Each path below is one point turned by a fixed rotation once a step. After each direction that follows a path, write how fast that rotation turns it, in degrees per step (0 if it stays still).
Each turn is a multiple of 5 degrees from 10 to 175, or 0.
Each row of a path follows its step; steps can be skipped.
Path 1:
step 0: -18.3 -15.9  12.2  16.6 -27.0  -6.5  11.9 -11.0  -2.7 -14.8   2.8   9.3  17.6 -17.1  20.5 -12.7  11.5 -14.3   6.6  27.5 -23.8   3.7  30.8  -7.2  -2.4  24.1  38.3   6.7  -1.4  -3.0  37.8   0.0   4.8 -17.2 -10.3 -14.1 -21.2 -28.2  38.7  19.6  -9.3
step 1:  13.3 -13.2  -1.5 -36.7   7.0 -31.9  14.5 -22.8 -10.6 -26.8  13.8 -59.4   5.4   8.4   6.5 -19.6  15.6 -19.9 -17.0  -6.2  40.1   8.6  -4.1   3.5  -5.0 -11.8  11.6  -8.2   2.6   5.6  -9.1   1.5  27.3  -4.5 -16.9   0.7  -2.6 -10.9  -5.1  10.3  29.1
step 2:  -6.4  -9.0   3.8   3.3 -13.5  38.7 -10.5  -4.1  22.9  27.3   9.5  -6.4   5.3 -10.7 -18.1 -44.7  -1.8  -4.6  -9.9 -11.1 -25.2  32.5  24.2  20.9 -30.8   9.9  17.6 -27.7  38.8  -2.7  -9.7 -12.6   2.9  -5.2  -8.2  10.0   3.0 -21.7 -10.9 -20.2   1.4
step 3:  19.8 -38.0 -39.6  17.0  25.8  -9.7  32.4 -11.9 -25.3  10.5  -6.6  18.0 -10.2  -8.1   1.7 -11.6 -10.2  -1.2  -6.5 -21.0  10.6 -10.6  16.3 -26.7 -14.7  33.2  19.1 -12.4 -37.7   1.6  -9.9  -0.4   1.3  -9.3 -22.0  14.8 -10.1  -5.6  15.9 -17.1  16.2
step 4: -13.4  13.3  15.5  11.6  30.1  -9.8  -8.6 -21.3 -16.8   5.0  34.8 -15.1   0.4 -22.9 -40.4  12.0  -5.7  13.0  -3.1 -36.7 -11.0  -5.4 -15.4  15.1  25.6 -16.0   0.0 -29.5  19.8 -15.9   7.4  17.0  16.9 -11.0 -25.8   6.5  -9.8 -27.7  21.0  11.5 -11.0
step 5:   2.6  -8.5 -12.6 -10.5   5.4 -12.5  -6.2   2.6   6.9  14.4   4.5  16.5  23.7 -27.4  -6.8  -2.9  28.4 -11.5  -9.6  23.0   9.5  26.9   3.5 -24.9  -6.6  27.6  15.4  -3.6  10.5 -37.9 -13.2 -15.0   4.3 -13.3 -40.9 -19.5  -4.5  31.2 -10.9   5.2 -43.7
step 6:  30.8  29.1  -4.1   3.6  24.9   6.3  16.1  -2.2 -11.2  15.3  22.7  -1.6  -3.2  18.7  22.8  -9.0  22.9 -10.3  26.3 -33.6  19.9   5.3  14.4 -26.7  15.3 -11.3  42.9  15.1  32.7  24.6  -2.8  26.7   2.8   6.6  -5.7  -6.1   8.9  -5.5  16.0  -3.2  -1.2
step 7:   2.1 -13.5  32.9   3.8 -15.6   0.6  11.1  -6.2   5.7 -34.8   6.5  -8.4  15.1   1.9 -18.0   9.3 -28.3  -8.7  33.1  12.7 -11.0  32.2  16.1  -5.4 -15.9  -6.6  37.9 -24.4  -7.4  -8.9  36.1   8.0   1.5  -0.1 -16.3   0.7 -27.9  -3.3   4.0 -28.9 -30.7
step 8:  10.5 -26.8   7.8   3.7 -12.9  -1.7  12.5  25.4 -27.2  -6.4  19.8 -24.9  10.0 -36.4  26.5 -13.9  16.7  -2.2  -2.7 -20.0  14.0  10.7  -5.5  -3.4 -12.0 -18.8  26.2   8.2 -18.0  -6.1   4.6  -2.9  15.2 -26.8 -26.7  11.6  34.8  18.9 -15.3  23.3  33.2
step 9: -35.8   1.0  23.3   7.5  14.9   4.2  16.4 -19.0  28.7  10.2 -31.4   3.3  14.0  -1.1 -13.3 -64.6  16.3 -14.8   4.2 -10.1 -10.4  -0.9  28.4  24.8   6.7 -10.7  15.6  -1.8  10.6   9.9   2.2  20.9  12.6 -19.6 -14.7   4.3 -14.7 -11.2  16.4   7.0   0.8
step 10:  30.9 -19.8 -22.5 -11.8  -8.0 -12.8  25.1 -21.0  -9.8 -17.2  14.0  17.5  11.3   2.4  -2.0 -11.5  17.5 -11.2 -27.1   6.9   3.1 -11.7 -26.0   7.7 -50.6  18.1  24.7 -24.5  -4.0 -16.5  -1.9   9.7  33.9  26.1 -12.6   5.4  -9.5  -8.0  22.5  -5.9   7.3
 -1.5  -5.5  -0.4   4.2   0.2   1.0 -10.2   3.1  -7.7   1.8   2.6   3.1  -1.7  -7.1   4.7  -5.2 -11.1  -2.4   0.7  -8.1   3.8  -6.4  13.6   3.8 -12.6 -12.5 -12.1   3.9  -5.9   2.6   2.8   8.1  -0.9  -1.1  -8.0   8.4  -2.7   0.8  -8.5  -8.5  -5.3
70
 -2.2   1.3  -1.9  -1.6   6.1   2.1   2.5  -4.9  -3.9  -0.2   8.7   1.0 -16.6  -2.2  -1.3  -4.3  -5.6  -4.1  -0.2  -1.8   9.0  -4.3  -4.2   2.2   3.0  -9.7   4.2   7.6   8.7 -14.1   3.8   5.8  -2.6  -0.1   5.1  -9.4  15.0   0.3   0.9  -4.4  13.9
155
-11.0   1.0  -3.0   1.7  -2.5  -0.3  -4.9  13.5  -5.9   3.7   3.4   2.6  -5.1  -1.0 -11.4   0.8   9.4  -7.7  -8.0   4.7  -8.3   4.0  -7.1  -9.0  -7.8  -4.7   6.2   1.0   7.3   5.5   1.3  -9.2  -5.3  -4.3  -4.1   5.1   1.2   5.6 -15.6  -0.7   5.4
120
  9.8   1.5   1.6  -5.6   9.5  -1.2   1.4   2.7   1.5  -3.2   3.1  -1.6  -3.0   0.0   1.0   3.3  -3.7  15.5   6.7   5.4 -10.5  12.2   8.7  -0.8  -5.2   5.8   5.5  -1.0  -0.7   3.3  -5.6   6.8  -3.5   7.4   3.2   1.6   2.0  -5.1 -13.5 -12.8  11.5
80
 -2.2   3.9   6.0   4.5  -9.7  -1.7  -5.6   4.4   5.3 -14.0  -5.8   0.1   5.3   5.9   6.8 -12.5   5.4   3.9   8.6   8.0  -3.0  -0.8  -3.9   4.7  -6.7 -10.9   9.6   9.5  -6.2  -0.2   5.2   3.9   8.4   1.8  -2.1   2.6  -0.4   6.8   4.7   2.1  12.1
40
 -4.6   3.2  15.1  12.2  -1.6   7.2 -10.5  -6.7   1.4   2.8   6.1  -0.5  -0.8 -12.3   2.8   3.1   4.2   1.1   1.2   2.8  -3.0   0.7  -2.7  -0.5   1.7   3.7  -2.1   0.8  12.7  13.6  -4.2   4.7   6.1  -7.0   8.3   6.8   6.3  -4.9   9.4  -8.0   0.4
160
 -4.6  10.2   0.3  -9.3   2.9 -12.1 -12.3   3.4   1.4  -3.1  12.4   7.5   2.5   6.4  11.4   8.4   5.8  -3.7   4.5   0.7  -0.1 -10.4   6.6  -5.6   0.3  10.8  -1.1   5.0   9.9  -7.2   7.4  -0.6   5.3   2.2  -4.2  -2.9  -5.6  -2.8  -1.1  -2.7  -2.1
60
  9.3   1.0   8.0  -4.3   6.0  -1.3  -8.1  -8.3  -1.2   1.8  -0.4  -9.8  -5.8 -10.1  -2.0   9.4   7.5   0.2   6.9  11.6  -1.7  -6.0   4.6   0.8  -0.8  -9.2  -0.5  -3.9  -9.6  -7.2   6.1 -10.3  -5.5  -9.7  -2.5   5.0  -1.4  -6.0  -1.4  11.8   4.1
100
Path 2:
step 0:  25.1  27.6  27.0 -15.3 -13.6 -16.3 -23.6 -12.1  -5.9  -0.5  -1.8  28.7 -13.1  12.9 -40.2 -11.0 -18.4  25.2   8.2  13.9 -23.7  24.1 -11.2  15.3  17.8  15.9 -13.6  -7.1  17.5  19.1  11.8   0.4 -41.6  29.8  -9.0   6.2   2.6  -3.5  -4.9 -35.9 -23.6
step 1: -21.3  22.5   1.3   8.2  37.1  22.0  -5.2   2.2  -8.1 -25.9  14.9  38.3  -3.0 -25.5  -3.2 -29.6  -3.2  18.6 -17.2  36.6 -11.8  20.5   0.1 -34.2 -16.4 -18.2  19.0  -2.3 -19.3   3.3  15.4   6.2 -36.7 -33.3  -5.7   6.7  -4.0  -8.4  -6.4   4.5 -12.5
step 2: -16.2 -20.1 -40.5 -15.2  13.9  -8.0   1.1  10.2   3.2 -33.2  -2.0  -1.2  13.4  -7.2 -21.8   5.2  19.0  -2.3 -19.1 -13.5  21.7 -31.5   1.7  -9.8   1.1 -11.1  48.3   8.2 -13.5 -21.1 -31.4  34.6 -16.7  18.8 -16.4  16.1  13.2 -12.9   7.2  32.4 -13.7
step 3: -16.6  12.3  24.2 -24.9 -11.7   2.9  16.4 -26.7 -30.4   0.2 -14.7 -12.5  -5.9  -8.1 -28.6   7.9   0.4  -0.8  24.6 -58.4  17.9   1.3  -2.9  22.9  17.5  -7.6   8.3 -25.2  13.7 -17.1   1.3  16.4   0.5  25.4  12.4  17.3  -6.5 -44.3   7.2 -12.0  11.6
step 4:  19.1  -3.1  37.4  16.1  29.1  16.9   0.7 -22.3 -27.3  -6.8  36.1  -9.9 -22.7   4.4 -20.4   8.3  -6.2   0.2 -16.7 -11.5  25.5  -0.3 -36.4   2.5 -17.4  -9.3 -19.0 -34.0  -5.5  10.4   2.8 -10.9  -1.8 -33.2  25.2 -17.3  -5.9   4.1 -35.4 -16.3  -0.3
step 5:  13.8  -7.7 -41.2  -0.3  21.9  17.0  -4.9   1.6  -2.8   2.4   7.8 -25.6   7.0  45.5   8.6 -18.0  -7.5  -0.4 -19.6   4.6 -27.3 -29.1   9.0  -9.4 -22.4  11.9  21.9  -9.3 -43.6 -10.1  -0.5 -10.5  17.5  -8.9  24.3 -22.7  24.0  -9.2 -23.5  -7.6 -27.9
step 6:   8.0 -33.2  16.1  10.1 -35.3   4.2 -17.9   8.1  19.3  -3.4 -12.5 -32.7  -2.2  16.2   4.9 -14.7  18.4  17.0  11.0  -4.0 -32.8 -13.7   7.5 -15.0  29.5  24.1   8.2 -19.6 -25.6   9.1 -14.9  -2.5 -12.0  24.8   2.7  21.7  -3.2 -43.5  34.7 -16.1   4.7
step 7:   7.1   3.4  20.9  -2.6  15.0  24.3   8.6  17.8  26.2  31.2  -3.2   8.9 -49.8 -53.2   0.8 -10.3  -1.4  25.0  10.8   3.2  15.4 -21.7 -18.7   0.3 -19.0  -1.0 -19.9 -10.2   0.9  14.7   1.3 -24.6  -3.7   1.8   8.7  37.7 -21.8 -12.0  17.5  -7.5  11.6
step 8:  52.0  40.3  -4.3 -10.8  46.1  -7.7  20.7  24.3   1.3  26.9  30.6  -8.7  -7.4   4.5 -18.6   8.2   2.1   2.7   2.2  11.2   7.1 -10.2  20.8  -0.6 -19.7 -19.6   1.1  23.6  -6.5   8.2 -41.6   0.6   5.6   1.0 -18.0  -6.4   2.2  13.7   5.2  17.2 -18.9
step 9:  23.7  39.2   4.8  11.0  -0.4   8.3   6.2 -22.0  -0.5 -35.0  -1.6   5.8  28.5  25.8  15.1  16.0 -32.5  14.2   0.1 -17.5 -25.5 -10.0  30.0   7.2   7.7  10.3  29.1  17.8  14.7  -4.7 -17.7  10.0  -5.0 -11.2  -5.5 -13.4  10.2 -20.9  50.4 -11.4  17.0
step 10: -13.1  -2.5  46.0  16.5  10.7  19.8 -27.6 -25.5  40.9 -12.3 -28.1  36.4   7.0 -14.0  -3.3  24.3   3.9  -4.0 -14.5 -27.9 -10.2  -2.1 -52.3  -6.3  -2.9  15.1   2.3  12.2   2.8   7.7  -6.7   7.0 -16.3   8.4  12.7   0.5  17.7  12.3  14.3 -16.2  -7.5
 -1.0  -3.1   5.7  -8.0  13.2  -0.4  -2.9   5.2   1.9  -9.4   2.6  -6.4  -0.3  -0.4   3.9  10.8  -1.0  -2.9   5.6   2.6   4.0  -3.8   9.4  -3.3  -7.8  11.1   0.4   7.3  -9.1 -11.4   4.0  -5.7   2.2   2.6 -15.5   2.8   0.3   2.5 -12.8  -2.8   0.0
115
 -4.0  -1.0  -1.3  -1.2   2.4 -12.3   2.2   0.1  -1.3 -11.0 -12.7   6.2  -5.8  -4.4 -14.6   3.4   5.2   1.1  -4.6  -1.5   6.5  -1.2  10.6   0.6   4.3  -5.4  -4.8  -2.9 -14.5   0.5   8.7   1.8  -2.0  -2.3   8.4 -14.4   5.1  -0.9   0.2  -2.6   5.1
35
 -8.2  -2.0  -9.5   0.3  -6.1  -2.5  -8.9  -1.4  -8.5  -3.5   9.6   6.2  -7.2  -2.6  -0.5   2.3  16.3   9.7  -2.1  -7.9 -10.4   0.5   2.0  12.3  -4.6  -6.5   1.2  -1.4   4.4  -1.1   2.4  -1.3  -2.6  -4.7 -11.6  -0.5  -4.5  -5.0  -9.1  -3.6  -7.5
20
  8.2  -3.4  -7.4 -11.3   3.1   4.7   0.9  10.1  -1.4  14.0   3.9  -4.4   6.7  -5.9  -1.5   6.0   4.8   1.1 -14.6  -1.1  -1.0   2.1  -4.9   0.3  -3.5  -3.7  12.4   7.8  -9.7   5.0   8.2   5.4  -1.1  -9.4   3.6  -1.7   0.1   8.8  -3.6   5.6   3.3
115
 -9.3  -5.1   7.3  -3.1  -4.5  14.3   1.8   2.8  13.7  11.3  -1.8   0.6   1.7  -2.4 -13.4  11.6  -3.2   7.3   2.1  -3.7   5.8   6.0   2.3  13.4   2.2   6.3  -6.0  -5.8   3.0   0.6   2.0  -0.7  -6.3   8.8   2.0  -1.1  -6.8   0.5  -4.5   0.0  -1.5
100
